One turn sends every row of this set to another row. A few are shown first. Where does it send the rows asked after them?
gek: [ -4.9   1.4  -7.5   0.3  18.1   1.5  18.5 -12.0  -9.4   1.4  -6.6 -12.5
  14.8  -1.8   4.4  12.2  16.9  -6.7   2.3  10.0  -5.7 -10.3   4.9  -6.1
  10.1  -6.3   5.6  -9.4   2.7  -0.5   2.8  -0.7  -0.9  -7.3  13.6  -0.8
 -11.8   9.1 -10.9]
sogik: [-23.7  -3.5  -8.7  -3.1   6.0  -3.9  -0.7  -4.8 -10.3   1.7   3.7  -1.9
   0.8 -29.0  14.3 -14.1  22.1 -32.8  -1.7  17.7 -24.1  -9.9   0.5 -21.0
  12.8  -4.5  -8.3 -14.7  -5.4   6.3  -9.6  -6.2   7.9  12.1   6.2  -7.3
  -6.6   2.1  -0.2]
pogig: [-16.9   0.0  11.9  -5.4   4.3  -4.2   0.2  -8.2 -10.9   3.9   0.1  -4.6
   0.3   6.1   8.5  -5.5  21.4 -37.5  -0.4  20.3  -5.1  -6.1  10.6 -25.5
  20.1  -4.1  -9.0 -15.2  -1.5  -0.4  -6.4 -12.5   7.9 -17.4  10.9  -3.0
  -8.2   3.7 -13.5]
paven: [-28.6   5.8 -13.9  -7.0   4.5 -24.6   5.0  -5.9 -14.8  -9.8  -2.7   5.9
  -8.6  -2.3   7.4   2.9  23.8 -15.5 -10.1   7.9 -23.1  -7.6  -6.9 -28.1
   4.6  -2.3 -10.5 -14.9  -0.9  -0.4  -7.0 -14.4  11.7  16.5  -1.0 -10.8
  -4.8  -2.3  -8.5]
Tebal: [ -3.0  -1.3   7.0  -6.8   9.8 -17.9  -4.4 -21.2  -4.0  -0.7  14.6   9.2
   3.9  -7.2   6.3  14.0  14.8   0.2   2.3  16.6 -25.3 -12.7  12.7 -16.1
   5.5   9.2  -7.1 -16.4  -5.1   2.4 -20.4 -22.5  -4.8  -2.6  -8.9  -4.7
  -3.9 -10.7 -13.6]
tesos: [ -0.5   5.4  -4.3  -7.2 -10.4  -0.6  -3.5  10.4  -5.2  -0.9   3.1  -8.1
 -11.6 -11.5   0.6  -0.5  18.7 -22.6  -6.8   7.9   3.5   1.2   3.4  -3.7
  22.2  -0.3   9.6 -16.7   7.5  -0.1   1.4   0.5   8.7   1.0  18.0   3.6
  -8.9  12.5  -6.7]
Sokav: [-10.6  -1.3   0.7 -13.0  -8.1  -5.6  -8.5  -9.0 -12.5 -11.9  11.3  -2.8
  -5.5  -2.3  17.8   2.8  12.6   4.1 -11.5   7.5  -6.5 -16.7  12.7 -14.8
  14.0  -8.8  -4.6 -24.2   2.5 -14.7 -11.5  -1.8  20.7  -9.1   2.6  16.6
  -4.5   8.8  10.2]
fepok: [  0.9  -2.0  -7.0  -4.7   6.0 -20.6   0.4  -8.1 -13.8  -6.0  11.4 -13.6
   4.9  -2.1  -2.4  18.1  25.1   1.0  -7.6  10.7 -26.6 -22.6   2.5 -11.1
   1.1  -3.7  -6.6 -13.4   2.9  -1.2   1.9 -23.3   5.4  -9.0  -0.6   8.3
   8.7   9.5  -2.3]
debe: [  4.5   7.1  -9.8  -0.4   1.9  -4.9 -10.8 -10.5  -9.7  -1.1  11.5  -1.2
 -20.9   9.1  33.3  -3.2  27.7 -22.2  -6.4  15.1   6.5  -8.6   2.6 -11.8
  11.5  -1.8 -14.5 -25.9   8.8  -1.8  -4.2  -4.8  17.1 -19.0   3.1  -3.9
  -3.5  -2.5  -8.1]
fer: [  2.4   1.4  -0.9  -4.6   3.8  -6.5   3.7  -7.7 -11.8  -2.4   3.7   1.2
   4.6 -19.9  -5.3  12.6  15.5 -14.0   1.7  13.9 -22.5  -6.7 -10.3  20.7
  13.2  -3.1  -9.3 -18.1  -0.9   0.0 -10.1  -6.7  12.1 -20.9  -2.9  -7.6
  -2.5  -2.6   1.0]
deru: [  4.4 -13.7 -19.1   1.3  -0.9 -11.7   8.0   6.7  -2.1 -19.4   8.0  12.1
   3.4  -2.7   0.2   9.1  24.5 -15.7  -2.8  23.3  -4.4 -14.2  -9.2 -16.7
   4.2   5.1   3.1  -5.1  -6.5   6.7   0.1  10.1  14.3   8.9  -3.4  -3.0
 -12.8  -4.6  -0.9]
vov: [  9.1  12.0 -10.7   2.4  18.2 -13.7  -4.2  -5.0 -24.7  -2.3   1.9  17.4
 -16.1 -18.3   4.6  13.6  20.5 -16.2  11.9  13.3  -4.2 -15.9   1.2  -6.5
   2.0  -7.8  -7.0  -9.6 -19.4   7.7  -2.0  -6.7   7.9   1.3  -0.3  -1.8
   0.7 -10.1 -23.5]
Medo: [ -8.4   8.7   5.4  -4.7   4.1  -5.7   1.9 -10.6 -12.2  -7.7   5.9  -1.4
  -5.5 -21.2  29.9  -1.1  21.6 -14.0 -17.0  12.6   8.0 -13.9  -4.3  17.3
  16.4  -7.1  -8.2 -22.5  -4.1   1.1  -9.3  -7.7  11.9   7.5   2.5   6.6
  -7.2  -0.1  -5.8]
bel: [  5.7  -4.3  -9.6  -2.0  22.2   0.3   8.8 -12.4  -3.7  15.8   2.6  -7.5
  -2.3 -16.4   6.6   7.5  20.9 -33.4   8.0   8.0  -5.5  -8.7  -4.2 -20.3
  13.3 -10.3 -28.1  -7.1  -0.6   3.9 -13.1  -4.3   2.8   8.5   5.3  -1.4
  -7.7  -6.7 -11.5]
nuzud: [  7.8  -3.5 -26.5   1.7 -14.4 -14.2   7.2   1.0  -3.6  -2.4   5.7  16.5
   0.6  -4.5  18.4   6.0   8.8 -19.6  -4.4   8.0 -18.9  -6.9   7.1  -0.8
  -0.8   3.3  -3.7 -17.2 -11.9  10.3   4.6  -7.5  15.4  -2.5  -1.8  12.9
   6.9  -4.3  -4.6]
sotor: [  8.3   3.6   5.5 -16.0   9.3   4.1  -6.9 -21.8   8.5  -4.6  -0.6   8.1
  12.4  -1.5  21.3   2.8  23.8 -11.9  -1.5  18.6 -20.8  -5.0   4.0   2.5
  12.1   0.3  -5.6  -8.0  -4.6   1.5 -11.2 -18.3   2.9  -2.6   8.0  -4.8
  -4.0 -13.8  -7.5]
buvid: [ -4.2   1.6  -0.6  -8.1  -3.9   4.1  -2.0 -11.8 -17.7 -15.2  -3.9  14.9
   1.9 -17.8  -8.0   8.2  14.5  -4.6   3.0  10.4  -4.1 -21.3   2.1 -30.5
  21.4   1.2  -1.0 -18.7 -19.6   2.5 -15.2  -1.7   6.8  -7.7   0.6   3.5
 -16.7  12.3  -4.0]
figur: [ -4.6  10.0  -2.1 -16.8  -8.1  -5.4  -9.0  -5.8 -10.8   3.9  15.6   0.5
 -15.1 -17.5   2.4  10.6  33.3 -22.3 -17.4  22.5  -4.0 -27.1  11.4 -10.8
  16.1   3.2 -20.5 -30.2  -6.0   5.9 -12.0  -1.4   4.6   8.9  -5.3   7.6
   4.7   3.9   3.8]
domun: [ 13.3  -0.9 -12.3   5.7   6.7   5.1   0.1  -0.3  -3.6  -6.8   8.0   9.5
 -20.6 -21.1  16.6  -2.7  21.3  -6.5  -2.0  13.2   1.5 -13.8   7.7  -5.0
   8.4   9.8  -3.8 -20.9  -5.6  -4.2 -13.6   3.3  14.3   0.8   4.1  -9.3
 -31.3   0.0 -14.0]
bizu: [ 17.4  11.9  -5.9  -8.4  -9.0  -9.2   8.2   4.6 -16.2  -2.2  14.0  21.9
 -10.3 -12.5   7.2   4.1  18.1 -11.9  -6.6  18.9 -21.7 -14.6   1.2 -25.9
   2.0  10.0 -10.5 -21.9 -21.0  -4.0 -13.4  -6.2  22.8   3.5  -0.7   1.8
  -6.5  -5.3  -4.1]
Bav: [ -4.2  -4.6  -3.3  -1.3  15.8  -6.8  -2.0 -16.1  -9.6 -14.4   2.1   7.6
   1.9   2.0   8.2  27.4  20.1  -0.1 -10.4  20.6 -13.4 -31.4   6.2 -12.1
   5.1   1.2   4.2  -4.8  -3.5  -4.1 -22.3   7.0   8.5  -2.5  -4.6  -2.7
 -12.0  -2.3   6.0]
Zaru: [ -2.6   5.1 -12.7   2.9  -6.8 -12.7   3.1  -6.0   1.9   7.5  12.9   1.4
  -8.6 -10.5  17.2  20.8  21.5 -11.1 -10.8  31.9 -19.4 -18.4  -1.4 -17.2
  11.7 -13.4  -6.8 -29.3   7.5  16.2 -25.2  -2.7  26.4  -3.4  -0.7   7.2
  -1.2   3.5   0.4]
luno: [  7.4  17.1  -5.6 -10.6  -1.7  -8.5   1.8  -9.0 -14.4  -9.3   0.7 -19.7
   0.4   1.0   9.2   3.2  24.1 -29.9   2.7   8.2 -15.4  -6.8  -5.1 -21.1
  10.2  -7.3 -12.8  -7.1   0.7  -2.4 -12.7 -12.1  10.3  18.3 -12.2   1.4
  12.4   4.5   1.3]
dipar: [ 10.2  14.4   0.5 -10.8  18.4   2.7  -5.8 -14.0 -12.6  13.3   4.8  -3.0
 -21.0   2.3   6.5   7.5  16.4 -12.3   1.6  -0.4  -0.9 -14.3  10.0 -20.4
  15.1  -6.8   3.4 -19.8  12.5  -7.9 -17.9   0.6   2.2   2.5   2.7  -8.3
 -12.1   4.6  -6.8]
kidap: [  4.1 -17.4 -19.3   9.6   4.9  -6.3  -4.4  -6.4 -16.7  12.0  11.0  11.3
   1.2 -10.5  22.8   4.9  27.4 -29.0  -0.7   4.8  -5.5 -19.2   9.0  -5.2
  17.9   5.9   1.4 -19.8 -14.8   5.1   4.0 -10.8   4.4   1.1  -7.7   3.3
  -2.6  -8.5 -11.8]
lala: [ 15.1  -3.8 -26.4  -6.8   0.4   2.3  -0.2  -4.4 -10.2 -21.7   4.3  -3.5
  -3.4   1.5   1.6  13.7  27.0   9.9   0.6  -0.2   0.9  -6.7  -4.3 -13.7
  13.8  -9.9 -10.1 -19.3  -0.1   5.8  -6.7   0.0  12.3  -9.8  -5.7   0.6
  -0.9   4.8  -3.5]
bis: [ 12.9  -1.7 -14.1  -6.3   1.5 -13.2   4.9  -7.0  -4.9  -3.6  12.3   1.7
  -2.6  -2.9  -6.1   0.8  20.9 -19.8  -7.7   9.1   6.3  -0.6   3.4 -51.7
   9.7  -4.4  -9.9 -15.5  -0.4   0.3  -8.0 -11.3   9.1   0.1   2.2   3.4
  -7.1  -0.5  -6.8]
buv: [  2.8  17.0 -14.0   3.8  15.0  -9.7   0.1 -12.5  -2.8   3.9  -1.2  -5.3
   0.7  -8.7  26.8   7.8  37.2  -9.6 -18.6  16.7  -5.8 -12.2   4.0  -7.4
  10.0 -14.1 -10.7 -29.8  12.6   9.4 -18.1  -2.2  15.1   5.9  -4.6   3.8
   5.6 -13.3  -9.5]

sotor turns into paven
tesos turns into lala
buv turns into Tebal
Where do these go?
debe turns into Bav
gek turns into bis
fepok turns into bel
fer turns into luno

